Each run below is a few steps of one of 7 hidden systems, one row a step.
Q_307, run 1:
[[136,82,81,92,-108,6,-98,10,178,-258,-113,-64,-91,-51,-70,-290,19,-142,29,121],
[-180,20,114,-107,-33,41,20,16,-59,-25,32,-305,-61,-150,-58,-75,-32,-244,164,133],
[-48,30,63,26,-41,-146,-174,231,-57,103,48,39,81,-17,-2,-206,1,-338,29,67],
[-118,-106,128,-147,-78,128,-34,22,39,12,-49,83,-66,96,-115,-340,147,-195,-5,76],
[-40,42,128,-188,88,69,12,89,-136,3,95,-87,17,148,-7,-118,249,-193,186,155],
[-18,31,167,24,216,-109,-27,122,140,68,-76,110,25,119,-62,-203,180,-159,204,146],
[-125,-148,177,-131,150,128,95,-42,100,68,-92,45,164,11,68,-158,166,-98,185,166],
[114,-11,147,23,121,115,-35,60,-53,71,9,69,228,-26,166,-155,231,-85,224,248],
[56,-40,321,149,105,146,31,50,119,-18,-107,23,25,-5,91,-220,135,33,155,271],
[-40,-132,279,57,162,80,57,28,-8,-111,-66,-163,156,-106,182,-114,111,-59,106,342],
[16,-6,208,139,140,-9,-128,94,-13,-42,-33,-27,134,-241,112,-256,114,-79,21,398]]
Q_458, run 2:
[[-68,22,283,54,93,88,29,216,268,50,-98,95,-119,14,1,-110,-43,202,31,31],
[-18,-109,101,-161,-25,-22,4,36,75,-184,-30,-292,51,35,107,-10,75,-204,-55,179],
[130,211,-20,160,-22,-63,-185,-9,-32,28,23,-75,0,-221,-1,-122,51,-53,63,243],
[-168,-104,238,68,36,82,57,127,118,121,-50,8,-70,-161,-20,-98,-103,-28,142,48],
[45,-120,137,-23,-14,-25,-64,169,-77,-64,64,-110,-27,110,41,-113,124,-239,-17,165],
[67,82,80,185,-69,-5,-112,-94,29,-45,-71,-58,-173,-61,-110,-219,48,-44,-36,229],
[-167,-70,169,48,137,-63,64,-1,55,48,-41,-152,-129,-88,-88,-32,-12,-108,162,159],
[41,-66,122,72,130,-146,-105,125,20,64,-7,23,34,60,2,-137,160,-178,5,241],
[-57,-20,185,86,46,75,-23,-120,26,-38,-104,-15,-47,-34,-41,-275,107,-17,-21,274],
[-28,4,208,59,180,10,61,28,-4,-58,-1,-184,-103,-23,-10,-54,123,-31,163,283],
[79,-13,201,177,116,-115,-86,73,174,11,-109,-66,14,-21,66,-94,104,-73,24,295]]
Q_594, run 3 (11 x 20):
[[43,-6,-76,6,152,-40,-177,269,-61,47,124,273,96,-213,59,-103,67,155,-174,60],
[-56,105,115,-158,-48,88,-85,27,-17,-25,23,-193,95,-50,223,19,73,185,-265,255],
[134,178,-6,43,5,-66,-58,174,-114,-264,115,-282,17,-134,108,57,-63,-59,64,104],
[74,147,54,46,-133,-81,-178,304,294,52,-28,-33,-89,-163,10,-24,-147,-40,-16,-15],
[-153,49,14,-163,-267,8,-117,92,-24,99,22,-131,149,-74,95,-94,-140,-291,-62,-22],
[126,77,-21,17,-283,142,-110,147,-229,29,177,-5,-144,55,-55,-134,3,-164,12,-69],
[-47,48,218,-44,-184,53,9,83,112,107,-37,-128,-261,245,-109,-60,9,-131,33,6],
[-18,-126,-8,-103,-35,-65,15,-11,-6,-25,-8,-30,-73,142,-163,-130,86,-403,192,-46],
[39,-41,-26,-36,-32,93,-66,-67,23,191,11,234,-171,43,-236,-221,205,-117,152,-4],
[-119,-89,195,-94,103,146,125,-155,-91,165,-37,61,29,208,-38,-139,225,-50,157,144],
[202,-201,45,101,204,60,83,-97,-85,-75,-2,124,16,142,-14,-74,302,-47,187,154]]
Q_418, run 4:
[[-164,-94,118,56,69,-57,104,-25,198,46,-187,54,117,-26,-21,-103,-124,-159,207,-54],
[180,-144,-94,-43,-157,137,-65,-20,-82,87,50,89,134,-60,79,-66,120,-215,151,-2],
[24,173,70,54,-236,138,-70,-64,-192,109,85,-89,-155,38,-28,-75,25,20,-56,80],
[-87,-118,90,120,7,-51,129,-8,-51,-100,-3,-139,-252,79,-132,67,-113,-21,-7,-32],
[19,-234,-77,46,112,-120,-10,-163,65,38,-58,30,-47,-43,-80,27,116,-88,-34,148],
[-106,-13,28,-84,63,145,24,-114,-155,103,42,28,99,-108,35,-96,132,50,34,160],
[33,3,98,5,57,109,12,189,-174,-41,167,-35,-93,-17,25,-9,72,39,58,74],
[57,30,109,51,55,-55,-42,53,100,-117,-41,-114,-112,72,-3,-47,79,22,-79,180],
[-46,17,31,10,90,-34,62,-111,69,-140,-110,-124,68,-113,16,-36,-20,-36,100,117],
[31,-7,29,58,26,1,-58,78,-29,78,29,29,89,-182,41,-69,14,-118,137,90],
[22,21,112,17,-130,98,-80,73,-62,-9,22,-22,16,-1,54,-177,24,-97,-33,95]]
Q_418, run 5, 11 rows:
[[-187,115,-154,-102,117,-53,-33,-334,415,-83,-318,90,156,-319,-39,-124,-87,274,-170,97],
[-175,-24,-97,-186,66,28,29,279,-197,138,179,30,441,-304,262,182,-209,-119,176,-235],
[249,206,-79,65,-163,-95,-330,374,-57,40,125,369,-6,176,-11,-268,72,-56,-217,-92],
[-116,177,-50,-270,-277,90,41,-42,272,-245,-117,-213,-136,103,-47,3,-191,93,-216,-208],
[-55,59,-334,6,73,-405,5,-51,45,83,14,-50,46,-38,-133,302,-189,-240,162,-256],
[-128,-13,-61,-78,-54,-4,-88,-14,134,419,-92,463,72,98,-143,-191,56,-53,-8,-180],
[8,-71,-94,-354,-233,300,137,-7,-143,17,148,35,40,268,76,112,70,7,37,-309],
[196,200,-196,78,-18,-150,-15,-57,-53,134,120,18,-283,281,-172,291,82,141,30,-126],
[-178,-74,119,10,124,-18,215,-161,261,181,-195,143,-91,265,-67,138,-40,264,5,-131],
[159,-254,-151,-51,147,85,201,-131,-31,50,26,190,239,128,156,301,113,119,178,-164],
[232,161,-12,131,-6,152,-37,-24,-54,260,74,239,65,77,163,143,137,405,-31,34]]
Q_594, run 6 (11 x 20):
[[-253,-90,-37,-113,64,38,-23,265,180,9,-1,38,81,-572,23,2,-307,83,1,-111],
[-55,77,-117,-99,-152,-78,-240,224,-294,280,234,43,193,-67,216,127,-50,8,-358,7],
[56,291,59,-27,-250,94,-77,74,-140,-332,63,-227,-124,166,75,-113,-83,122,-297,28],
[11,80,2,-145,-137,-43,4,260,192,-124,85,-387,-292,-65,-72,219,-148,-133,158,-108],
[-76,208,-155,-91,-152,-282,-205,191,157,193,-8,70,2,45,-161,-80,-137,-381,58,-202],
[-108,101,-49,-304,-306,272,-41,9,-67,85,42,159,11,120,-86,-271,11,-152,31,-239],
[77,54,52,-121,-186,207,98,-56,-198,180,147,-73,-178,367,-52,90,179,-100,220,-97],
[107,25,88,92,39,-71,145,-123,147,-44,-153,68,-144,436,-180,-74,113,-165,265,-98],
[9,-245,-87,-71,85,78,139,-246,210,92,-163,190,-1,34,-180,-58,133,-148,322,-102],
[-23,-144,-57,93,165,69,110,-309,-172,308,-30,309,119,47,-49,-30,190,51,177,49],
[45,-183,120,182,240,140,222,-236,-139,-30,-78,224,102,200,88,-22,174,300,20,110]]
Q_182, run 7:
[[244,-49,-81,107,-202,-55,199,-79,68,-300,-88,-142,-55,376,-9,167,-149,-207,205,-320],
[73,-165,-156,127,8,-209,1,-328,289,152,-265,209,105,50,-165,-95,63,-309,219,-25],
[-128,-346,-57,-136,67,334,194,-189,-180,170,73,195,86,-218,-47,-43,106,-20,270,-81],
[253,-112,35,156,61,231,131,28,-224,130,175,265,-187,251,-28,106,195,248,163,-98],
[-20,46,140,183,170,45,210,-376,89,-19,-197,15,-158,271,-82,29,103,361,-22,125],
[-19,-72,-128,55,463,-138,178,-242,-80,-298,-50,-81,43,-146,-48,107,103,165,80,168],
[-7,45,20,67,412,-131,-91,162,-10,215,91,152,68,-234,53,98,163,248,18,257],
[-100,146,153,-68,93,164,-28,99,-109,62,90,-82,87,-135,250,83,42,450,-249,227],
[155,300,-44,126,4,-134,-134,122,-96,-256,105,-274,-69,-84,118,118,-66,206,-260,187],
[-141,229,36,119,-4,-365,-204,136,153,28,-84,-252,57,-203,69,43,-232,-76,-237,183],
[-149,-54,-62,-129,-161,-121,-198,277,-49,-46,72,-121,222,-284,178,-41,-202,-210,-284,25]]
Q_182, run 8:
[[-222,35,-115,-445,175,215,31,-307,-73,171,36,34,123,-105,-52,-60,335,128,30,190],
[147,266,-106,-41,179,182,79,202,-172,-112,244,78,-135,-82,-35,152,25,350,280,-183],
[101,161,139,137,72,-112,42,-10,368,165,-170,-83,22,181,173,310,-43,323,-9,63],
[3,71,-253,-40,74,-77,-1,-352,-65,-203,-82,-145,314,-252,160,118,-34,111,-132,148],
[111,55,-166,200,57,-128,-191,185,-82,154,179,37,-92,-471,-34,142,-95,82,16,79],
[-213,-43,169,69,-146,0,-28,136,-80,315,42,-53,27,-15,208,199,-211,179,-337,23],
[101,-36,-199,27,-177,-93,-124,-12,-154,-301,70,-62,-61,12,17,-7,-97,41,-454,-16],
[-125,29,-96,28,-83,-305,-187,83,107,140,19,-141,-309,-119,-249,21,-118,-210,-170,39],
[-328,-120,-46,-292,-64,-95,4,197,-43,74,60,29,109,31,5,5,-186,-190,-175,-232],
[169,-74,-224,-260,-229,47,-172,203,114,-13,125,171,-111,97,-86,-41,93,-119,-135,-212],
[-121,126,-64,-237,-260,48,0,-103,134,209,-15,-98,-218,157,-185,67,-38,-145,86,-186]]
Q_931, run 9, 11 rows:
[[266,161,-283,96,-297,47,-88,-244,-21,-129,19,62,-308,125,-205,7,5,150,-172,-136],
[-175,-2,-155,-80,40,-235,149,-108,-92,70,80,-327,-145,-7,-94,438,-191,-70,68,-144],
[-41,-223,-136,134,213,-332,-29,10,225,246,-98,328,-38,72,-143,128,-20,33,-125,-105],
[16,-56,-309,-242,-56,126,41,-380,-14,33,-4,152,-109,96,-200,15,193,128,-89,-94],
[72,119,-169,-126,73,-96,67,26,-103,230,168,-50,-57,209,7,436,89,98,131,-160],
[47,-11,-62,47,93,-86,97,5,384,79,-136,152,-163,102,-79,250,-111,331,-30,-217],
[12,-33,-312,-133,78,-41,124,-423,130,2,-125,11,157,-45,-3,244,22,138,62,-107],
[117,47,-281,86,43,-59,-1,-109,-111,357,114,237,48,-17,27,340,11,223,69,-158],
[-7,-43,-150,-7,-110,63,138,-154,68,112,-26,129,-98,146,14,310,-131,368,-199,-293],
[145,-45,-334,46,24,-219,79,-294,38,-27,-46,-60,106,131,82,459,-36,154,-127,-125],
[82,43,-343,178,60,-235,-36,-227,32,236,21,119,-152,-111,-118,375,-85,301,-146,-91]]
Q_697, run 10:
[[-123,118,113,-104,94,-53,-1,-85,-39,355,60,-199,-103,180,53,278,189,197,-122,247],
[-32,278,-97,25,195,-164,29,12,-71,-173,-44,101,300,82,164,68,-110,293,-180,-74],
[191,-48,-236,-155,64,90,-37,3,91,-36,144,7,-250,-107,-67,279,153,356,-126,-12],
[-103,254,-48,-94,-237,39,-78,-91,-83,94,46,-275,97,-126,191,188,-152,143,-214,42],
[158,10,-198,56,-131,9,-25,156,-84,-296,112,51,-120,-42,4,92,-213,155,-210,-261],
[7,-167,-110,-86,-281,-28,-75,-74,76,101,68,-245,-329,-15,-82,247,-61,-13,-269,1],
[-224,87,-140,24,-191,-203,-27,-40,-192,-7,17,-70,31,23,-32,20,-337,-138,-262,-205],
[0,-193,-179,-91,-80,-106,4,121,-16,24,127,121,-323,210,-234,138,-64,-43,-176,-311],
[-236,-4,-63,-171,-170,-134,44,-215,-65,227,-20,-152,-67,321,-73,176,-47,-152,-193,-91],
[-75,80,-226,19,36,-208,106,-99,-192,-24,24,172,21,306,-122,130,-146,9,-24,-361],
[-20,-111,-138,-145,-33,3,145,-159,77,252,17,53,-194,315,-102,356,44,140,-4,-234]]
Q_307, run 11, 11 rows:
[[-296,-260,169,-99,109,-25,191,86,98,-37,-154,178,254,156,130,-68,-169,11,-116,-161],
[289,-117,-257,-178,43,123,-136,-97,-99,-83,131,92,130,-142,72,-19,374,2,-26,182],
[-13,384,231,134,3,123,15,-7,60,142,-38,-33,-163,36,-28,-65,-10,286,168,110],
[-54,-223,111,15,170,-46,178,178,57,-247,-40,-82,136,-26,140,118,-178,-43,94,-102],
[177,-53,-169,21,-71,-88,-229,-90,159,66,-47,-24,98,-236,49,-14,116,-100,-123,222],
[-162,235,154,67,-128,211,48,-85,-186,30,0,-24,-9,-83,-8,-202,-135,96,64,17],
[106,-177,58,10,16,-4,-9,334,-72,-143,131,-49,-91,-21,42,54,-28,-106,11,-35],
[-18,71,-3,-55,-68,-144,-136,-84,201,16,-119,-118,-55,45,-47,-90,68,-107,-184,191],
[-208,114,-28,-90,76,50,68,-62,-221,-75,52,-16,62,-92,-89,-163,-41,-81,136,-31],
[66,-73,7,-77,-9,0,-121,315,71,170,122,114,-78,-48,-18,5,69,-91,41,-13],
[-68,76,110,-133,-79,56,23,-68,127,-25,-127,-25,82,221,37,-142,58,-42,-36,37]]
Q_697, run 12, 11 rows:
[[-96,-68,-33,82,118,-36,166,-158,269,-70,-193,148,-251,51,-272,-27,-102,134,99,-176],
[-223,-214,-15,-144,70,56,133,-72,-224,328,115,-33,124,-59,95,240,16,-48,93,-26],
[128,104,2,105,-94,48,-48,31,-70,136,-6,351,150,280,88,-122,40,104,-77,-123],
[-27,-56,102,38,99,165,205,-228,-37,-110,-35,-81,-229,146,-82,52,118,284,-1,90],
[13,42,-11,218,100,-156,19,-43,-171,182,56,-79,138,-71,174,277,-74,121,-27,109],
[30,-15,-37,16,38,47,-47,100,180,41,-50,250,-11,-71,34,8,-57,330,-202,-59],
[-97,-50,-12,-136,-9,168,14,-59,-215,-20,142,-129,-88,-112,45,53,78,203,-226,143],
[109,200,-36,157,-97,-127,-147,142,-164,-18,117,-59,-47,23,73,61,-78,90,-207,53],
[-17,-34,-38,-33,-6,-92,-24,83,200,-156,-23,-130,-228,-28,-56,93,-88,135,-248,10],
[-99,-36,-220,-144,-49,-158,-108,1,-118,10,115,-157,-5,-156,-26,133,-73,-100,-208,8],
[-3,140,-171,-123,-182,-91,-149,159,-6,23,98,54,-133,80,-122,-10,-78,-74,-143,-204]]
Q_931, run 13, 11 rows:
[[60,-3,58,15,180,19,-108,329,4,-2,106,185,63,-138,136,-28,68,286,-186,107],
[-26,115,8,-176,-181,155,-100,-56,98,-102,-40,-188,69,-143,158,-34,4,145,-250,164],
[32,293,-112,-12,-6,-207,-188,183,-90,-41,91,-129,235,-171,156,44,-116,-116,-39,52],
[-31,-32,-53,22,-193,-21,-191,236,119,37,25,72,-104,-295,-46,-97,-201,-39,-189,-76],
[-140,29,-111,-174,-254,-96,-112,-50,-57,5,-20,-105,112,38,-16,-118,-97,-360,-158,-49],
[125,33,-136,38,-110,-197,-180,213,-59,14,129,65,-143,49,-163,-79,-5,-329,36,-112],
[-134,-96,64,-107,-164,23,7,22,137,43,-35,-66,-319,70,-258,-111,-63,-217,44,-108],
[-58,-65,-10,-121,106,-146,70,-13,30,-7,-36,17,33,216,-134,-84,107,-352,246,-53],
[131,-94,63,4,55,121,32,57,104,85,12,190,-213,91,-199,-126,202,-69,318,-27],
[-95,-21,202,-114,38,255,245,-118,36,28,-72,-43,-40,206,-39,-48,96,4,319,-44],
[169,-60,159,126,212,111,191,40,39,-50,-48,108,125,139,110,33,124,61,365,22]]
Q_458, run 14 (11 x 20):
[[14,40,-60,-81,112,172,32,137,228,48,-59,369,126,-157,15,-66,-37,271,139,-216],
[-25,-159,49,-295,-182,257,101,42,-54,9,77,-143,107,132,226,192,49,25,-88,-73],
[251,377,-172,78,-180,-35,-103,7,-71,-140,69,-49,37,45,46,26,-83,37,41,-121],
[12,-159,-161,29,-129,70,65,-30,175,89,-35,62,-50,-244,-40,183,-226,49,102,-250],
[-66,-97,-87,-78,-130,-41,1,113,-282,159,163,25,109,112,82,133,-74,-183,-60,-181],
[139,60,-197,39,-113,60,-52,-17,-110,-85,68,275,-104,78,-141,-137,-7,83,-96,-218],
[-112,-113,-115,-135,-75,60,134,-151,-8,71,37,-59,-220,60,-136,214,-67,100,-40,-186],
[12,144,-223,-104,34,-230,-33,2,-63,88,53,68,79,189,-37,166,15,-78,-13,-171],
[24,-30,-248,-129,-35,68,-4,-147,73,81,-36,272,97,-18,-64,-18,32,106,-39,-187],
[-70,33,-88,-200,-37,178,143,-109,-168,104,100,24,57,134,43,183,50,124,70,-165],
[199,141,-173,-37,-50,4,29,2,47,-35,30,145,73,198,52,158,9,132,54,-244]]

Name the system that made each run.
run 15 (2 x 20):
[[184,-97,122,184,221,135,81,68,-367,-50,261,-55,-288,45,-12,99,254,249,38,244],
[-17,-107,327,145,257,24,73,-10,160,-105,-96,-172,-188,8,61,11,144,314,-153,421]]
  Q_418
run 16, 2 rows:
[[45,-218,31,-136,-97,4,28,225,-123,-253,190,-377,-215,21,44,175,-21,-172,-94,23],
[101,226,-143,248,-181,-287,-298,46,38,111,4,-10,-159,-152,-112,-66,-131,-96,-203,90]]
  Q_458
run 17 (2 x 20):
[[213,-54,-210,78,-175,31,-40,-7,-60,-238,17,43,185,-122,179,86,-182,73,-187,-160],
[-50,-22,-154,53,-136,86,39,30,-224,17,151,-37,-51,-254,48,218,-273,189,-123,-195]]
  Q_458
run 18:
[[130,-59,-158,-111,126,116,89,-23,-84,-204,112,43,-125,-47,-120,26,150,59,189,-70],
[0,116,52,-1,-7,-107,-39,48,202,271,-38,-82,-49,42,30,198,-16,38,86,48]]
  Q_307
run 19 (2 x 20):
[[401,-97,-86,153,-292,-43,-305,78,-102,169,170,-76,-85,2,164,162,181,-71,-293,239],
[-202,235,173,224,-22,-31,136,-258,-126,-203,-151,-108,-245,219,-169,-220,-154,180,-176,59]]
  Q_307
run 20, 2 rows:
[[211,-43,181,184,-112,-6,-53,118,-6,-7,-9,-51,-10,231,138,-21,69,-78,-52,140],
[-61,-79,76,116,124,-75,82,-218,-25,-203,-107,-134,-89,34,-100,-102,57,-50,-7,198]]
  Q_307
run 21:
[[-126,124,-135,-286,151,-213,-66,196,-343,-277,237,-239,-84,26,-195,-134,114,-403,35,53],
[118,282,-25,-270,26,80,-250,351,263,44,117,196,-321,-6,-249,-254,242,64,69,-10]]
  Q_594
run 22, 2 rows:
[[1,-70,91,122,185,-160,145,7,-52,-441,-79,-265,166,70,225,141,-130,90,-181,121],
[125,-4,-144,212,159,-168,-152,61,-41,-154,39,-59,100,-421,151,130,-80,226,-258,240]]
  Q_458
run 23 (2 x 20):
[[32,-123,27,263,18,-187,89,-155,86,-149,-171,-72,-4,118,22,75,-152,22,-139,28],
[-120,-195,-169,59,133,-119,1,-101,-29,173,27,121,-102,-196,-145,124,-47,69,-90,-26]]
  Q_697
run 24, 2 rows:
[[-304,-152,41,44,123,-140,21,-168,-76,153,-96,88,46,-105,-175,-247,-8,-273,79,111],
[32,-190,8,-132,25,160,-18,97,-271,54,165,278,-27,162,-90,-236,268,-134,17,-9]]
  Q_931
run 25, 2 rows:
[[-81,-185,-56,-318,-275,131,-83,270,95,-89,125,-189,-126,-189,52,71,-129,-75,-260,-102],
[55,2,-197,-53,-352,-109,-188,-9,-214,-145,99,-125,-72,66,-69,-125,-63,-355,-251,-55]]
  Q_697
run 26 (2 x 20):
[[147,256,-231,-48,66,-287,-182,-48,-80,-48,88,-135,2,113,9,171,147,58,-271,143],
[-243,189,-108,11,142,-59,68,-76,51,-36,-52,154,-170,-124,-262,-65,-184,242,14,-189]]
  Q_307
run 27 (2 x 20):
[[290,116,14,-103,33,-27,-134,174,-359,-219,238,-134,71,297,145,-74,379,-149,-109,265],
[233,268,156,3,-17,75,-107,65,419,-225,-117,-227,-259,-54,-90,-179,156,57,176,260]]
  Q_594
run 28 (2 x 20):
[[36,-246,-82,-13,-202,-36,-28,185,-59,-212,83,-141,13,-48,200,210,-234,48,-405,-126],
[51,-98,-269,59,-274,-155,-195,-106,-55,6,58,-21,-297,-27,-196,16,-65,-61,-432,-19]]
  Q_697
run 29 (2 x 20):
[[168,187,-4,36,-334,60,41,-255,-190,19,66,-400,-151,271,24,204,35,-139,88,56],
[-79,28,89,332,268,-323,123,154,1,-74,-25,-29,-173,35,-127,139,-246,30,137,-100]]
  Q_931
